[129 158 132 132] gives 132

[[123 132 155 156 122 108 114]
 [128 148  99 110 115 140 113]
 [140 151 151 156 134 133 130]] gives 133

[[122 123 123 121 121 132 133]
 [108 109 111 106 109 147 149]] gives 147

[137 157 103 118] gives 103

[143 130 136 118 156 106] gives 156

[153 127 110 135] gives 110

[[140 127 115 127]
 [150 129 142 153]
 [116 146 130 124]] gives 130
---
[[123 106 102 119]
 [128 103  98 105]
 [113 156 141 144]] value 105

[[149 122 143 115 131 128]
 [133 154 132 122 123 138]] value 138

[[101 120 100 108 107 126]
 [121 123 121 131 127 126]
 [109 120 112 123 118 127]] value 126

[[124 144 141 142 126 119]
 [148 103 119 119 125 150]] value 150

[[143 122 115 122 136 135 121]
 [132 119 150 130 123 137 133]
 [129 119 139 123 130 139 123]] value 133

[[134 139 122 124]
 [126 120 105 122]] value 122

[[110 149 113 111 109 112]
 [150 103 110 110 109 109]] value 109
---
[[127 141 128 113 121 124 123]
 [128 156 129 128 106 120 109]
 [124 130 124 112 122 130 130]] >> 127

[[154 112 154 154 155]
 [122 122 122 122 121]
 [113 155 113 114 111]] >> 154

[[147 122 134 111 127 153 128]
 [155 133 136 117 129 128 142]
 [142 122 123 115 114 153 152]] >> 147

[[124 125 111 106 136 102]
 [130 130 138 118 129 114]
 [139 104 128 120 122 113]] >> 124

[[120 127 133 122]
 [106 133 110 130]
 [122 127 134 128]] >> 120

[[155 134 128 132 127 128]
 [156 133 127 129 130 128]
 [127 141 154 132 127 127]] >> 155

[[131 129 129 137]
 [127 112 118 105]
 [127 137 140 130]] >> 131

[[135 152 137 123 121 150 145]
 [130 121 135 143 135 120 129]
 [114 146 131 133 128 119 126]] >> 135

[[131 129 132 137]
 [145 132 135 156]
 [137 132 136 141]] >> 131

[[124 124 135 124 131 138 118]
 [133 125 118 117 133 130 139]
 [103 125 140 143 120 122 117]] >> 124
---
120  138  147  134  152  131  149  146
137  136  144  133  149  126  149  146
147  135  144  134  147  127  154  145
112  135  145  134  148  127  153  145
115  135  144  133  148  126  151  146
125  137  147  134  151  130  150  147
151  136  144  133  148  126  150  146
123  136  145  134  148  128  154  145
result: 154

135  131  128  131  121  116  112  127
136  132  128  133  128  143  130  132
148  124  122  133  131  108  122  129
133  135  128  131  124  127  125  125
135  130  128  141  130  139  134  131
137  130  128  140  135  154  135  140
120  120  118   98  138  135  121  123
133  128  125  136  125  125  124  129
124  130  138  129  113  123  157  137
120  127  129  125  117  133  107  136
result: 107

118  122  134  131  124  116  136  118  129  138  140
140  134  121  135  126  136  118  127  140  120  125
136  134  123  133  125  123  111  153  121  118  116
126  126  125  137  136  141  124  135  128  120  133
123  119  132  123  129  120  129  123  118  132  129
124  112  134  121  123  129  136  122  109  132  132
119  127  130  130  134  130  135  120  132  129  123
129  135  128  142  126  131  125  136  138  119  117
130  139  124  137  123  131  122  123  139  129  125
126  128  137  125  138  144  126  135  128  126  129
120  134  112  135  123  125  129  126  132  136  123
result: 136

117  145  144  118  109  125  127  142  107  104
147  148  123  107  153  134  119  105  117  122
121  153  148  115  116  157  140  153  136  158
136  152  144  134  103  143  136  107  143  149
157  139  148  107  125  124  129  134  124  135
114  108  125  148  144  147  100  117  131  139
113  153  140  120  129  148  108  103  146   98
111  134  115  150  135  135  134  102  146  140
119  157  105  104  152  125  158  111  101  136
127   99  144  100  141  104  122  106  102  128
123  109  115  104  156  153  102  140  146  113
result: 146

128  127  129  128  128  128  152  150
129  128  151  151  151  151  152  151
128  128  127  129  151  150  152  151
128  128  128  127  129  127  127  151
129  128  128  128  128  127  129  151
128  128  129  129  128  127  132  151
result: 132
---
150  122  124  129  131  127  123
125  138  115  116  123  140  130
| 115

141  131  106  113  133 | 141

143  117  124  112   99  141  151 | 124

122  100  127  131  128
128  135  127  129  128
| 128

126  116  156  154  140   99  145 | 156

112  119  121  103  100  110 | 119

121  142  134  130  142  125  131
148  122  126  135  110  151  102
| 126
---
[126 104 120 106 123 110] ==> 126, 123

[130 107 148 153 129 113] ==> 153, 148

[[149 112 151 146]
 [116 120 137 103]
 [146 157 130 124]] ==> 157, 151

[124 105 118 136] ==> 136, 124

[105 121 146 137 126 113] ==> 146, 137

[137 142 121 111 107 152] ==> 152, 142

[132 127 146 120 121 151] ==> 151, 146

[128 120 127 112 122 155 117] ==> 155, 128

[102 144 131 121 129 122] ==> 144, 131

[ 98 157 142 113 143] ==> 157, 143
